One turn sends every row of this set to another row. A few are shown first. Where does it send the rows asked after them?
z203: [ -1.6  -5.8  21.5  37.1  17.3  29.5   8.1 -17.6   6.9 -30.6   5.8  34.6
  33.0  10.7  -7.3]
z276: [  4.4  26.9   4.9   5.0 -50.0   6.9 -10.5 -17.9   2.4 -19.5  -8.2   1.5
  20.1  28.9 -21.1]
z380: [ 10.1  -2.5  44.2  36.9 -22.9  -0.9  -3.2 -23.7  -4.5 -30.6  14.1  20.6
  33.5  26.3 -30.9]
z856: [  0.7 -12.7 -18.3 -16.2  22.2   5.3   0.3 -17.9  16.6  -2.3  17.0  20.2
  17.2  49.7 -22.6]
z23: [-12.7   4.2 -15.0 -25.7   2.0  -1.0 -15.5 -26.1  -7.8  -8.5  14.4   4.8
  32.4  10.6 -38.2]
z173: [  5.9   1.0  -0.9  -8.1 -15.4  -1.7   1.4  -5.6 -16.9  12.0   8.9  19.6
  27.1 -13.9  -1.7]
z766: [ 21.8 -19.3   4.6  -6.0  -3.1  -1.3   3.3   1.1 -21.8 -13.6  38.2  24.4
   7.7  36.7 -19.3]
z610: [  8.8 -12.4   8.4  -2.7  33.2  11.6   4.6 -37.2  14.1  -3.4   1.5  20.3
  45.2  12.2  -1.7]
z176: [ 39.2  20.3 -12.1  22.1 -24.5   7.8 -11.9  -8.7  -2.3 -29.4   2.6  37.6
  40.3  10.0 -27.5]
z130: [ 18.6  -5.5 -15.3  15.6 -24.3  11.3   0.6  24.1  14.6  10.5   1.3   0.1
  24.0  33.9 -17.9]
z726: [-1.4 21.9 28.9 13.0  1.7 37.2 13.4  5.3 15.4 -9.2 14.6 16.6 20.4 42.9
 -6.8]
z212: [  4.4   3.9  10.8  -6.2  27.6  -8.2 -11.5 -18.6   4.1 -43.4  14.1  18.1
  19.8   2.6 -21.2]
z933: [ 43.1  14.9  -4.3  -2.0 -29.1  -0.1 -14.0 -11.4  -5.3 -20.3  17.6  41.2
  17.4  23.7 -30.6]
z601: [  6.5   6.2 -20.9  -3.3  -1.1 -25.3 -11.2  -6.2  18.6 -15.9  18.5  -3.1
  31.8  48.2 -29.0]
z259: [  2.9 -12.7  26.8  -6.9  -7.6  24.6   8.8 -40.0 -23.8   4.9  -0.4  10.3
  25.0  29.4 -11.3]
z599: [ -6.2  26.4   2.0   6.6  -1.4 -10.1 -28.5 -35.2  -4.5 -14.9  -3.5  16.7
  49.9  12.4 -28.4]
z343: [22.4 -4.4 13.0 38.2 -3.2 29.3 -0.9  1.4 -8.2  5.1 18.2 37.2 48.2 30.5
 -4.4]
z140: [  6.7  -0.7  24.2  28.1 -18.5   4.3  -9.2 -18.0  20.3   8.9  16.0  18.3
  21.4 -14.3 -23.1]
z875: [ 13.1  -5.3  20.2  31.9  33.6  -1.3 -24.1 -16.3  16.3 -23.8   9.5  11.6
  28.4  28.5 -24.8]
z377: [ -8.9  18.6   5.8  26.2 -15.0  42.7   8.5 -13.7  17.1  -8.4  15.3   9.9
  32.8  50.3 -19.1]
z774: [ 13.1  -3.3   8.1  48.3 -14.4  11.0  -1.8 -18.1  37.2  -3.9   2.0  17.4
  22.3   5.6 -22.7]
z783: [ 11.3 -26.4 -15.3  13.0   7.9  34.2  21.8  -3.9  11.5  -2.2   2.5  11.1
  39.7  44.5 -15.3]
z235: [  5.7   0.7 -38.8 -11.4 -32.7   7.8   1.1 -11.5  -0.7 -19.0   8.3  13.1
  24.5  32.8 -33.5]
z467: [ 14.8  -2.0   1.3  13.2 -22.8   8.5  12.6   4.3  -7.2 -21.5  10.5  -1.8
  54.1  40.0 -54.8]
z776: [ 25.2 -11.6  14.2 -10.4 -19.4  13.4  18.9  -5.2  -6.9   0.9  -1.9  -2.2
  49.4  40.5 -41.6]
z185: [  1.2   1.9  24.1   3.5   1.0  -3.7   7.7  -4.7   9.2 -15.1  -6.3  19.6
 -13.8  23.6  -4.8]
z978: [ 12.6   0.9 -13.0   7.5  17.1  23.6 -15.5 -23.7  10.3   7.2  13.4  -1.9
  56.0  37.8  -0.3]
z16: [-10.1   5.7   4.0  17.7 -22.9  -7.1  -7.4 -27.5   0.2 -39.1   8.7  23.2
  23.3  -8.3 -37.5]

z766 -> z173
z933 -> z140
Where do these go?
z176 -> z774
z856 -> z23
z875 -> z978
z343 -> z130
z235 -> z16

One turn sends every row of this set to another row. A few are shown first. Where does it send the rows asked after them?
z590: [  6.1 -30.8   8.1  -6.7  -7.4 -13.4  45.8 -24.5  -1.1  -1.8 -12.2 -10.9]
z930: [ -6.5 -30.9  -6.8   5.7   2.5 -14.9  40.9  -9.9   3.4  -5.4 -34.7  -8.4]
z842: [  5.3   4.5   6.3 -10.5 -23.1  26.3  -9.9   8.8  -1.9  -5.0  10.0  11.2]
z633: [ 11.6  -5.4  -7.8  -6.1 -20.4  18.4 -21.5  13.1   4.8  -8.0   8.8  12.0]
z106: [-15.0 -24.3  14.4 -12.3   5.2  -4.0  47.5 -11.4   5.3   1.6 -28.1  -3.5]
z630: [  4.0 -21.6   6.3 -11.7 -17.3  10.6 -32.5  17.4  16.4 -17.9   2.6  -4.7]
z540: [ -7.2   9.5  15.2 -21.7 -24.6   3.1 -23.6  11.7  -0.2   2.7  -1.8   6.0]
z507: [-19.0 -29.0  23.0  -6.8   8.9 -13.6  36.7  -1.2  11.3  -3.5 -32.7  -8.8]
z770: [-17.0 -30.0  16.5  -1.2   6.0  -7.5  46.5  -2.6  -0.1  -5.7 -28.1  -1.5]
z822: [  5.4 -15.2   7.9  -6.3  -3.7  -9.8  47.2 -27.5   6.6   4.8  -8.0  -9.8]
z76: [ -7.6 -29.6   8.6  -2.9   2.6 -16.9  38.9 -21.8   4.2  -7.7 -34.6  -5.2]
z698: [ -0.4   2.5   6.8 -22.8 -10.2   3.8 -26.7  22.7   3.5  -6.0   4.3  11.5]
z987: [  3.4 -11.9   1.5 -26.3 -17.4   0.9 -32.1  19.9   3.9  -5.6   7.1  -1.0]
z269: [ -7.3   7.6  17.6 -21.4 -21.3  -4.6 -27.7  14.3   7.9  -5.2   0.3  -4.1]
z243: [ -2.2  -8.8   1.8 -21.4 -13.4  17.2 -25.1  14.6   4.4  -8.3  13.9   6.6]
z979: [  2.2  -1.5  -6.6  -9.5 -15.6   8.8 -19.1  22.8 -10.5   6.5  12.7   0.2]
z244: [  1.6 -27.3  -4.6   7.1   1.2 -33.2  41.7   1.1   1.4  -9.7 -20.6  -7.9]
z253: [  9.6 -16.5  -1.9  -2.2   3.5 -30.6  33.9  -8.7   7.2 -12.1 -36.1 -14.9]
z804: [-18.5 -13.9   4.6   3.9  11.9  -5.1  43.0 -12.3   6.9 -17.5 -27.2  -5.0]
z637: [ -6.1 -20.1  -4.5   2.8  -2.3 -20.9  42.9 -24.3   0.6  -4.6 -23.0  -8.4]
z795: [ 11.2 -29.1  -5.6  -6.8  -3.2 -17.0  44.4 -23.9   8.1  -5.0 -11.4  -9.5]
z986: [ 10.1 -23.9  11.8 -14.6  -5.8  11.0 -30.3  22.9   0.6  -9.9  -2.3   8.5]
z706: [ -3.2 -31.1  -2.1  -7.3  -5.4  -2.9  39.0 -24.0   3.5  -5.3 -23.0 -26.7]
z75: [ -6.8 -22.4   7.5 -14.0 -20.3   0.0 -35.6  18.8   8.5 -17.2  -1.7   0.2]
z409: [  6.6   7.4  -1.9  -7.6 -17.2  21.2 -17.1  17.1   8.3  -2.7   6.9   4.9]
z408: [-11.0   3.3  22.0 -18.3 -22.0  -7.4 -24.1  25.0  -1.0  -9.2  -9.2   3.2]
z403: [-10.5 -29.4  -5.1   1.8   6.1 -30.9  38.6   3.6   9.2 -11.1 -26.4  -9.0]
z277: [  4.6 -33.0 -13.2  11.3   4.5 -23.8  36.9   2.3  13.3  -8.9 -16.6 -14.2]
z282: [  9.8 -26.5  -1.6  -8.5 -25.7   2.0 -28.1  17.9   6.5 -21.7   6.0  -5.4]
z333: [ -7.1  -3.8  21.0 -20.1 -12.7  -6.1 -27.5   5.3  -4.5  -9.2  15.5   4.7]

z244 -> z269
z633 -> z403
Where do these go?
z76 -> z243
z804 -> z979
z282 -> z507

